In the data rows, 128 means zero.
A hidden rule labels the rows of this table. It goes by one to three of the table's principal directions, not those with the most spread.
[176 114 148  65 142 136 112 126 156 157 106 175 127 129 101 118  80 137 103 137 111 156 155 104 103 119  79  73 128 141 138 157] PG
[169  79 120  80 100 121 165 158 149 131 115 149 138 120 107  70 107 139 104 160 143 100 169 111  82 125  94 114 151 117 130 175] WO
[105 146 128 119 128 132 138 146 152 152 156  81 102 158 198 160 153 119 111 175 114 154 102 158 110 150 136  93 104 165 136 148] SW
[148 153 187 137 131 134  78  71 123  92  88 199 120  95  78 156  43  76 153  64 129 142 129 142 137 176  62 127  73 128 199 134] PG
[ 73 124 128 178 143  73  82  92 117  45 124 151 107 107 122 143 127  88 149 131  98  89 105 202 113 157  87 165  56 168 183 112] Dc
[139 131 133 119 134 116 103 126 124 137 127 120 135 131 114 112 147 146 148 123 130 149 129 131 120 112 107 103 131 126 116 120] VV
[106 135 128 164 142  83  84 105 103  63 130 149 115 124 134 148 153 117 114 134  81 120  97 164 103 136 102 145  88 168 165 121] PG
[132 227 169 135 109 160  84  86  87 152 144 118  74 186 185 182 176 133 116 109  71 220  49 134 155 136 160  79 120 142 107 103] HM
[ 63 126  65  94 106 149 211 201 152 237 188   0 125 172 211  75 222 179 160 203 167 120 149 137 133  80 201 113 198  79  17  91] Dc
[124  78  87 114 118  96 159 165 123 124 133 109 139 133 112  65 163 152 132 165 143  79 151 154 102 103 133 136 149 115 104 134] PG
[ 91 132 121 170 123 134 125 105 107 106 114 115 116 122  98 108 111  91 186 108 160  92 117 201 181 145 156 160 100 121 134 102] PG
[208 109 138  65 123 172 155 151 141 198 112 136 104 188 107 118 116 152 105 124 144 161 111 134 162 120 191  52 149 127  77 162] Ao
[154 150 185 179 131 117  84  75  89  43  84 205 138  85  80 166  73  83 124  49 115 125 109 127 133 174  84 175  90 128 196 132] HM
[153 118 112  65 107 126 160 176 135 180 142  87 123 169 166  70 180 168  98 201 116 149 141 133  74 100 119  70 171 131  86 159] VV
[134 121 120 100 122 109 125 150 143 141 146 101 104 162 167 114 177 154 102 179  98 150 107 147  91 117 125  80 126 163 104 148] SW
[112 149 127 121  98 119 100 105 132 110 137 136 120 112 136 101 124 122 138 158 109 141 140 114  98 126  68 117 121 143 158 135] Ao
[145 135 123 106 107 164 186 154 108 164 126 115  97 178 153 125 141 133  89 141 126 124 103 153 150 133 204 113 152 117  90 143] PG
[101 221 153 138 143 136  50  84 118 151 164 101 115 154 199 194 178 129 137 142  67 229  89 102 119 124  95  90 113 159 144  96] WO
[146 152 159  80  81 166 116  98 160 159 110 152 100 112 107  80  70 127 152 122 137 163 149  98 136 127  80  79 134 115 112 136] Ao
[151 110  99 106 160 114 139 171 121 182 162  86 168 170 159 140 218 178 119 153 122 149 140  87 106  82 163 123 185  97  77 111] Ma
[108  87  49 103 116  79 136 164 130 136 181  95 121 166 149  91 215 177 114 213 105 100 135 134  84  79 140 104 143 148 116 133] SW
[122 152 154 144 130 111  78  94 123  88 116 155 118 106 122 138 115 118 129 114  98 149 113 130 114 138  79 123  98 155 155 124] PG
[182 108 141  52 125 179 209 212 205 238 144  62 151 141 186 134 124 177  79 154 174 180 159  43 102 119 150  59 190 113  64 182] HM
[159 124 162  99 135 125  79 114 184 128 112 139 120 105 113 121  82 126 134 137 127 178 131 120 106 139  55  58  90 185 151 167] HM
[133 101 143 141 104 139 166 135 150  93 103 140  97 114 120 117  83 105 109 116 148  91 107 161 147 166 156 141 103 148 122 159] WO
[129 137 172 165 162 125  90  88 116  95  93 163 139 106  96 162  89  83 163  67 133 125 120 160 154 162 111 166  92 118 153 105] WO
[107 157 129 149 159 115  77  91 100 114 134 151 125 138 120 175 130 108 144 113  99 140 113 151 140 131 115 132  93 140 173  99] VV
[109 172 143 144 147 121  71  85 114 114 138 149  96 150 148 187 134 109 125 123  79 166  86 153 136 143 118 107  80 167 166 113] Dc
[ 53 168 111 158 105 117 122 110 101 105 147  97  87 141 172 118 164 110 143 162  99 115  97 191 130 136 135 144 104 145 131  99] VV
[137 112 141 170 122 123 127 101 112  59  98 190 137  81  72 138  72 103 123  68 141  84 130 111 151 150 126 186 111 119 164 130] HM
[115 135 129 166 140 108  89 101 111  82 125 140 117 127 120 146 137 111 136 120 108 126  97 160 140 137 130 142  94 162 150 120] SW
[120 159 165 192 126  84  40  65 102  29 113 174 124  84 103 151 130 112 145  78  89 147  92 122 117 145  64 156  81 158 173 109] Ao
[155 112 117  99 133 139 150 153 132 166 130 117 131 155 122 122 135 145 118 138 142 133 133 130 133 116 155  98 144 122 112 143] PG
[155 118 186 142 130 140 113  91 142  67  64 204 128  69  70 129   9  67 126  77 143 107 141 145 135 184  70 151  80 146 191 162] Dc
[122 122  86 119  86 126 134 134 124 135 147 110 128 122 109  61 160 174 143 149 139 122 143  87 134  77 137 118 170 115  87 116] PG
[134 182 154  87  91 153 117 125 155 159 147 105  84 153 200 133 135 134  90 182  87 204 101 114  92 141  93  48 120 179 133 167] HM
[ 99 190 116  99 126 145 122 135 111 204 181  60  77 229 231 167 219 134 121 199  78 191  76 184 122 127 173  64 124 147 104 113] WO
[147 122 140 105 108 179 169 141 159 176 113 111 115 127 114 108  83 130 141 107 178 133 134 121 175 133 170 104 143 110  85 138] HM
[110  59  88 113 134  96 113 129 187 109 124 150 166  51  54  61  74 147 170 139 167  79 208  79 112  87  54 139 129 131 141 126] PG
[150  62 119 116 166 113 141 160 170 139 113 125 185  86  87 102 111 151 145 114 170 103 182  83 119 101 111 149 158 105  96 127] WO
[137  67 137 158 131  88 111 108 146  36  85 192 148  54  48  96  54  97 141  95 152  62 157 138 114 151  67 176  88 144 180 151] SW
[128  70  99 159 161  65 134 167 117  84 135 109 177 111 117 120 182 147 125 138 139  81 143 136  85 114 120 174 135 126 134 131] HM
[ 91 106  75 131 148 104 111 138 143 143 162  92 133 139 133 115 179 161 152 164 123 120 131 128 136  81 149 121 134 145  97  98] HM
[151  35 138 148 147 103 138 123 156  42  54 205 170  36  20  63  19  93 138  91 170  34 187 136 127 142  78 201 114 130 153 153] SW
[135 109 135 148 142  75  93 136 131  78 129 121 137 114 130 129 164 143 120 134 111 133 111 141  82 130  86 121 104 165 143 142] PG
[105 138  98 147 129 148 159 143 114 150 152  93 131 150 161 144 170 144 117 136 127 123 114 109 161 107 203 156 163 114  86 102] WO
[ 94 173 153 175 129 123  89  83 108  90 130 144 115 107 132 175 120 104 150  81 113 139 102 129 148 152 114 156  94 126 157  94] Dc
[141 153 140 144 136 155 164 148  93 153 130 101 148 152 154 169 143 115 116 105 148 136 117 132 144 150 175 148 148  96 134 130] PG
[146 115 154 121 110 125 107 106 154  97  99 165 119  90  86  99  66 110 142 111 142 124 141 129 123 147  74 114 100 145 154 153] HM
[143 154 157 123 139 148 140 132 120 156 126 135 160 111 130 170 104 125 125  81 148 149 152  76 124 140 110 138 146  81 149 122] Ma
[161 130 139  97 122 149 147 151 149 167 128 117 154 116 137 115 125 162 108 127 139 161 154  54 111 106 115 107 176 109  96 141] Dc
[ 55 143  82 197 143  75  90 114  87  73 173  87 114 153 172 157 225 124 144 165  86 108  78 188 126 120 158 167  95 166 145  88] WO
[118 154 166 123 127 182 141  93 127 146  87 154  85 142 115 139  41  55 153 105 143 119 115 213 188 183 152 128  85 127 146 128] HM
[125 138 126 108 111 144 122 113 124 153 124 124 113 146 119  91 126 118 164 143 134 133 136 156 143 122 127 113 133 114 111 116] WO
[ 97 125  98 146 147 109 117 128 106 133 148 104 139 146 135 124 183 138 156 139 120 113 127 147 138 101 154 154 140 111 103  86] WO
[137 129 135 144 108 113 104 104 110  76 111 162 115 115 102 109 112 114 122 125 113 117 115 146 120 139 102 133 106 152 161 144] Dc
[ 89 103  94 142 153 105 131 143 134 131 147  88 122 151 150 124 177 131 148 161 124 102 116 180 136 114 167 143 120 142  96 103] Ma
[149 167 167  92 114 164 113 108 161 167 127 145 138 104 138 145  78 124 132 113 132 185 158  52 115 137  67  95 139 111 148 139] WO
[ 69 174  74 136 128 115 131 156  95 166 196  39 103 199 232 142 255 179 102 207  69 163  78 144 114  79 192 105 160 154  70  91] Ma
[134 100 152 171 128 153 188 142 128 104  88 137 156  77  83 135  60  98 143  45 204  70 143 126 178 165 169 200 134  78 122 127] PG
[161 132 154 120 120 100  68 102 126  96 111 156 133 109  96  93 132 144 139 119 107 161 128 112  96 115  57 100 123 144 132 134] HM
[135 142 138 133 127 132 113 116 119 137 132 128 126 137 123 144 137 130 146 103 132 144 118 124 142 130 135 122 125 113 124 115] SW
[134 178 178 123 165 106  33  95 139 127 125 131 135 112 143 159 143 148 136 113  78 219 113 101  92 114  39  75 107 166 135 109] Ma
[122 138 153 114 108 177 154 118 167 161 111 128 128  93 114 118  51 106 161  95 178 130 160  99 162 147 118 130 133  95 120 126] SW
[179 123 167 159 133 150 132  97  87  82  73 206 147 105  56 150  53  82 124  45 151  99 128 131 169 168 142 181 117  97 173 139] SW
[111 151 138 148  94 109  92  91 123  75 132 149 106 108 133 119 127 114 133 135 101 134 113 125 108 142  81 134 102 150 162 132] Ma
[105 108 121 134 104  94 110 108 140  67 117 163 140  71  98  77  88 104 145 151 127  86 171 125  83 137  37 158 108 138 184 143] SW
[111 154 129 147  84 162 136 106 121 120 118 120  88 127 121  95 114 127 142 115 136 130  98 140 183 126 173 127 131 134  89 115] Dc
[105  55  66 163 120 113 197 157 114  87 126 139 134 115  79 105 114 122 123 119 174  13 141 160 166 126 206 199 128 107 130 128] PG
[122  96 106 123 147 130 164 168 158 163 143  93 154 116 127 133 136 159 133 117 168 113 151  92 140 106 160 134 154 105  89 118] VV
[ 70 179 124 147  98 126  81  79 125 101 142 128  86 114 147 112 131 123 148 148  89 149 105 136 137 119  98 119 103 162 134  99] PG
[ 74 177 122 177 134  89  82 112  98 100 172  83 114 148 198 168 232 144 135 143  74 160  76 139 107 119 131 143 116 144 114  83] WO
[100 164 118 101 100 143 163 156 137 178 172  71  85 177 220 144 189 155  94 178 100 161  97 128 108 125 163  88 144 133  86 128] HM
Here are more rows. What is the label of each one?
[193 113 151  25 104 190 221 213 216 245 144  69  95 181 213 139 116 164  47 185 150 189 123  92  97 147 167  12 159 151  69 218] >> Ao
[153  93 100 145 162 134 187 173  84 141 128 111 141 190 140 162 174 122  88 133 135  88 100 179 155 134 243 163 149 116 108 138] >> WO
[108 133  95 114 119 110 137 153 116 151 165  79 106 180 183 115 212 155 116 189  99 136 105 159 104 106 157 103 141 141  94 123] >> SW
[145 122 128 142 112 114 135 129  95  94 121 141 138 132 122 113 143 116 118 132 123 107 126 140 108 139 123 155 135 118 150 143] >> WO
[164 125 136 110 152 138 144 157 133 165 138 115 144 155 154 169 155 151  93 124 123 158 120  95 119 122 158 110 152 122 107 140] >> Ao
[121  99  64 109 113 124 192 183 107 171 167  75 119 191 162 103 214 169 107 182 132  95 119 149 129  93 218 125 173 106  70 124] >> SW
[105 142 120 150  96 153 141 101 108 118 121 144 118 112  93 115  90 103 165  94 160  96 135 134 179 138 150 161 124  94 142 106] >> Dc
[149 152 171 147 115 123 100 101 105  80 101 159 108 123 120 140 106  99 116 103 110 144  95 160 118 167  99 122  92 152 167 150] >> PG
[116 132 122 121 136 103 110 124 115 121 138 136 123 137 135 129 154 137 125 141 100 128 127 138 103 117 107 124 123 128 134 115] >> PG
[189  82 141  42 163 164 171 171 187 218 105 150 176 110  97 115  60 157 106 118 165 140 208  46 113 102 104  95 183  84  95 151] >> PG
[ 88 119  84 142 109 121 184 166 104 138 160  67 112 171 181 113 200 131 124 177 133  87 109 183 127 128 196 153 144 116  99 122] >> Ao
[183  72 147 137 120 117 117  95 124  50  69 234 126  92  22 108  28  84 124  78 147  68 140 153 145 164 104 155  85 137 192 169] >> WO
[104 174 162 179 121 118  99  88  86  71 119 144  90 140 153 170 141  88 126 101  91 133  68 187 139 173 137 156  82 145 153 113] >> Ao
[113 133 149 141 133  97  91 109 149  85 126 149 146  75 128 139 104 116 133 122 116 134 150  96  81 143  38 142 103 141 177 133] >> HM
[118 113 118 138 118 146 167 144 134 138 123 111 145 105 110 109 105 125 149 108 177  98 152 117 153 129 149 155 146  95 116 123] >> PG
[138  99 123  84 133 143 174 175 169 183 128  90 116 148 148 111 126 147 113 157 150 129 135 146 124 123 154  84 139 134  83 151] >> VV
[144  71 116 173 110  90 112 107 123  31 100 178 142  78  48  86  94 109 148 102 152  61 136 138 134 139 109 180 102 142 165 146] >> Ma
[151 152 141 100 134 139 111 122 121 161 132 137 132 146 131 146 128 134 124 127 117 167 133 109 118 125 108  93 134 120 143 132] >> PG
[115 204 150 119  85 154  95  88 116 141 145 129 100 132 163 129 138 136 130 132  92 191 112  83 124 122  96  99 139 127 127 112] >> SW
[167  79 156 153 116  96  97  87 136  22  75 233 144  50  32 105  35  93 128  73 138  76 154 107 114 159  53 175  90 138 197 160] >> Ma
[ 72 150  94 116 165  91  87 145 140 172 184  46 113 180 211 142 242 166 143 206  76 175 102 165  95  87 128  81 123 167  84  90] >> Dc
[122 118 107 149 136  96 119 131  98  98 141 127 110 162 139 142 181 132 112 145  98 111  91 173 123 127 161 136 110 151 130 125] >> SW
[143  76 100 105 154  97 138 164 144 139 138 120 164 127 117 113 147 148 123 158 139 105 166 118  88 108 107 126 142 124 134 144] >> HM
[113 122 101 138  94 116 123 112 105  88 124 141 109 127  99  81 114 105 140 159 130  92 127 179 129 135 116 130 103 152 173 146] >> VV
[159  67 119 146 146 136 173 134 109  94  83 195 140 111  43 132  55 103 109  70 166  45 141 151 178 145 185 183 119 105 146 140] >> VV
[213 134 168  53  88 168 147 145 163 173 113 149 102 148 131 117  84 147  74 137 130 187 125  87 102 143 105  31 138 147 130 203] >> PG
[157 114 157 128 154 110  88 106 125  98  96 172 131 120  91 131 100 108 132 108 114 131 124 157 120 143  92 123  97 148 152 137] >> SW
[160 151 174  81 145 199 168 159 186 227 127  81 110 164 185 183  94 122 108 123 156 196 111 120 156 160 172  59 130 136  91 158] >> Ao
[ 86 120 107 126 158 113 130 148 152 159 155  80 163 117 158 134 152 127 164 159 145 122 167 123 105 117 101 144 135 112 132 106] >> Ao
[ 52 188 114 191 106  88  62  80  97  67 169 107  91 125 170 152 197 132 149 138  74 148  72 143 124 123 112 142  89 165 147  82] >> Dc
[131 120 144 135 126 114  99 100 138  87 107 175 137  81  87 117  77 112 139 105 129 116 150 109 117 136  68 144 108 133 166 132] >> HM
[145 153 178  78 109 134 134 140 166 159 132 119 105 137 186 142 120 126 102 148 110 177 128 119  65 162  65  73 117 132 135 164] >> Ao
[113 117  83  56 144 154 193 205 169 254 172  44 152 160 186 108 174 190 115 192 151 150 176  82 107  72 157  79 200  96  55 121] >> Ma
[138 121 140 173 166  83  92 130 107  80 123 129 159 107 116 158 169 150 121  88 114 135 107 115 111 118 117 154 124 137 125 112] >> VV
[169 127 165  59 106 177 139 109 160 170  83 181  97 127  86  86  25 102 131 124 142 140 156 143 144 146  95  74 119 123 129 159] >> PG
[123 124 117 131 161 127 154 177 142 190 165  50 165 147 177 162 208 178 139 118 151 155 129  82 129  97 178 132 178  87  52  94] >> WO
